Turns in one plane each, and the order they were made in; the first pair answered:
turn bure:
[  0  14  -6  15  -3   8  -4  -3 -17] -> [  7  15  -6  13  -4   4   4 -10 -13]
[13 38 -8 -9 12  4 20 22  0] -> [  4  36  -6 -11  16  -3  21  24  -3]
[-26 -16  10 -26   2 -16  -8  11 -14] -> [-13  -7  16 -13  -9  13 -30  18 -10]
[ 26 -11 -17  19 -10 -13  -9 -20  -5] -> [ 10 -16 -19  13   1 -28  -1 -18  -9]
turn Tura:
[-19  31  -5  24  21   8  15  37 -29] -> [-43  -8   6  12  30 -19  12  22 -27]
[  6  -5 -19   8  -9 -21 -21   9  -1] -> [  1 -15 -11   2 -13 -20 -21   5   5]
[ -6   3  17 -14 -11  36  -5  15  17] -> [ 0 28 -7 -3  0 29  4 31  0]
[ -4 -15  -4 -11  20 -36  20 -13 -11] -> [ -2 -25  24 -21   0 -12  12 -23  10]
turn tuvun:
[-7  3 -9 -1 11 -6  5  7  2] -> [-9  1 -8  0 11 -2  0 11  1]
[  0  -3   6  -8  11 -15  11  -7   2] -> [ -6  -1   9 -10  12  -8  12   0   4]
[-24 -10  16 -13   3   0  -4   5   4] -> [-18 -14  17  -5  -1   4 -13   5   6]
[ 14  14  -2  21  -9  28 -16  17  -9] -> [ 26  14  -9  29 -10  19 -13   2 -11]

(2 to 4 turns a pair)
[ -6  -6   3  17  -3  19 -21  20 -11] -> [ 31   7  -3  14 -21   9   3 -14   3] => bure tuvun
[-34  -5  27  -7  -1  24  -3  24  -3] -> [ 11   2  26   6 -27  37 -11  -3   9] => bure tuvun
[-15  17 -24  16  31 -24  13  32 -17] -> [-15 -32  40 -11 -10  18 -16  -6  31] => Tura Tura bure
[ 28  10   4  17 -18  32 -10  -7   3] -> [-13 -27 -10   2  13 -32  10 -20 -12] => Tura bure bure Tura
[ 15 -20  -7  -2  -9 -26   7 -34   6] -> [ 30  17  -4  -6 -16  -6  22 -24  12] => Tura Tura tuvun
[ 26   6 -10  15  -8  13 -12  -4 -20] -> [ 18  -8 -18  13   2 -15   0 -16 -25] => tuvun Tura
[ 15 -10   7   2  -3   4   7 -22  21] -> [  5  -5   3  -7   7 -11  21 -19  16] => Tura bure Tura
[ -8  -3  13   9  -8  26 -27  16   9] -> [ 22 -12  -3  22 -15   8 -24 -14   8] => tuvun tuvun
[16 27 11  1 -5 33  8 16  7] -> [ 36  21   0  11 -11  22   9  -3   6] => tuvun tuvun tuvun
[  0  18 -20  24  18 -16  11  34 -12] -> [ 12  -5  30 -11 -20   6  19 -14  36] => Tura Tura Tura bure
[  7 -27   5   8   6 -12 -24  10   8] -> [ 22  -3   2  14   3   7 -23  20   9] => Tura Tura
[ 21  21  24 -16 -26  33  10 -11  26] -> [-13 -29  32 -29 -15  -5  10 -32  21] => Tura Tura Tura Tura
[-6  9  5  0  8 17 -3 22 -3] -> [-18  -8   3  -4  14  -1  -4  16  -6] => Tura Tura
[-11 -14  -3 -14   5 -31  14 -20   2] -> [-15 -28  -3   9   5 -12 -26  -4  -9] => bure tuvun tuvun tuvun
[ -6  14  16 -14  -4  20   2  14  15] -> [-25 -17   0  -7  18 -18  -3   5  -5] => tuvun Tura Tura Tura
[ 19   4 -16  -1   5  -7  19   5  -3] -> [ 6 10 -8 -7  8  1 19 18 -1] => tuvun tuvun
[  8 -15  -4   2   3 -14  10 -23   3] -> [ 24   2   0   4 -10   7   8 -18  10] => Tura Tura
[-11 -19   1  -7   6 -28  19 -18  -2] -> [  3  24 -11   0   7 -14  32   2  -8] => Tura Tura Tura bure
[-24   9  -5  -2  11  -6   9  17 -17] -> [-11  11  11   0  -4  24  -7  21  -4] => Tura tuvun Tura Tura
[ 10   0  -1   0  -3 -13  13 -18   2] -> [ 19   6   2   5  -9   5   1 -12   6] => bure bure bure bure
[16 25  3 11 -6 45 -1 25 12] -> [ 34  20  -9  -1 -12   4  36 -17  18] => tuvun bure
[-29  -3  24 -13   3  12   4  11   0] -> [ -3  -2  22   1 -15  30 -14  -2   5] => bure tuvun
[-19  -7   8   7  -1  25 -27  12   9] -> [ 21   7  -1   2 -19   8   4 -28  23] => bure tuvun tuvun
[-28  -9  -5 -18   7  -9  12 -14  20] -> [-21 -15   5   0  -1  24 -21   0  19] => tuvun bure tuvun
[  4   7   2   4 -11  22 -19  -1   6] -> [ 20   3  -9   6 -12   5 -10 -19   5] => tuvun tuvun
[  2 -38  23  -7 -20  11 -19 -30  19] -> [ -2 -38  20 -18 -12 -12   0 -38  20] => bure tuvun
[ 23  24   4  -5  -1  12  29 -11   6] -> [  7  24 -10  -5  15  -6  37   0  -7] => tuvun Tura
[-22  -5 -13  10  20  -8  -8  28 -16] -> [ -3 -14  13  10  -6  25 -29  12   4] => Tura bure
[  0  17  24 -19  -6  28   9  -4  21] -> [ 14   8  22  -7 -12  34  -5  -8  21] => tuvun tuvun
[-15  -2  -9  -4   9   4  -4  19  -9] -> [  2  -5   6  -7 -10  21  -7   3   8] => Tura Tura bure
[ 27  -9   1   8 -22  -4  -5 -26   9] -> [ 21 -10   6  19 -20  13 -24 -10   3] => bure bure bure bure
[-18   8 -15  -3  20 -36  25   7 -15] -> [-40 -17  18 -20  11 -17  10   6   2] => tuvun Tura
[ 28  -4   6   8 -10  18 -20   9  16] -> [ 39   1  -8   7  -9  -5   1 -10  14] => tuvun tuvun
[ 30  17   2   5 -14   1   9 -18  17] -> [ 15   5 -14   7   2 -33  14 -18   2] => Tura Tura
[ 29  13 -26  26  -1  -5  -6  -5 -17] -> [ 12  18 -27  13  11 -26  21  -5 -17] => bure tuvun
[ 21 -15 -15   4   1 -26  14 -21   3] -> [ -8 -34  -6  -4   8 -29   4 -11   0] => Tura bure
[  0 -29  12   4  -1  -3  -9 -10  -9] -> [  8  -4   4  -7  -1 -15  23 -16  -5] => Tura bure Tura bure
[-30  -8  21 -25   5 -14  -5   6   9] -> [-12  10  28 -15  -8  20 -19  17  14] => tuvun Tura
[ -7 -13  17  -2  -4  21  -7   9   4] -> [ 13 -19   7   8 -11  10 -12  -7   3] => tuvun tuvun
[  2  -2  11   7 -17  31 -16   1   0] -> [ 22  -6  -6  11 -22  10  -4 -19  -1] => tuvun tuvun
[  3 -28  11   8  -7  -6 -12  -9  11] -> [  0 -20 -12  19   5 -24  -6   2  -6] => Tura Tura Tura Tura
[-11  33   2  13  -3  17   0  16  -3] -> [ 16  23 -12  14 -11  -9  12 -21  -1] => tuvun tuvun tuvun bure
[-14   0 -13  12  16  -6 -18  18 -29] -> [ 20  31 -10  -8  -3 -10  24 -10  -7] => bure bure tuvun tuvun
[ -3  -7 -32  14   1 -40  -7  -1 -13] -> [-32 -21  -1 -16   0 -36   1  -5   8] => Tura tuvun tuvun tuvun
[-16 -11  12 -22   1 -12  11 -23  13] -> [-30 -13  18 -18   6   6  -7   0  10] => tuvun bure
[-32 -29  13 -16  19 -14  -4  -2   2] -> [  4  36 -11   7  16  12   6  28  -9] => Tura Tura Tura
[ 28   3 -13  12  -7   1  -2 -11  -7] -> [  2 -23 -10   7   5 -15  -9 -10 -13] => Tura Tura bure
[  0   0  -2 -22 -13  11  23 -20  21] -> [-14 -26  -2   5  -5  26 -23   1   4] => bure bure tuvun tuvun
[ -3   8 -17   8  29  -7  -5  33 -12] -> [-17 -32  21 -15  11   3 -18   7  14] => Tura Tura
[ 19   7  -6  -6  -2 -10  17 -12  -7] -> [ 13  -6   3 -11  -7  -9  12 -19  -2] => Tura Tura
[ 26  15 -24  13   4 -12  10   7  -4] -> [ 21 -14  11  -9 -17  -2   5 -20  24] => Tura Tura Tura tuvun
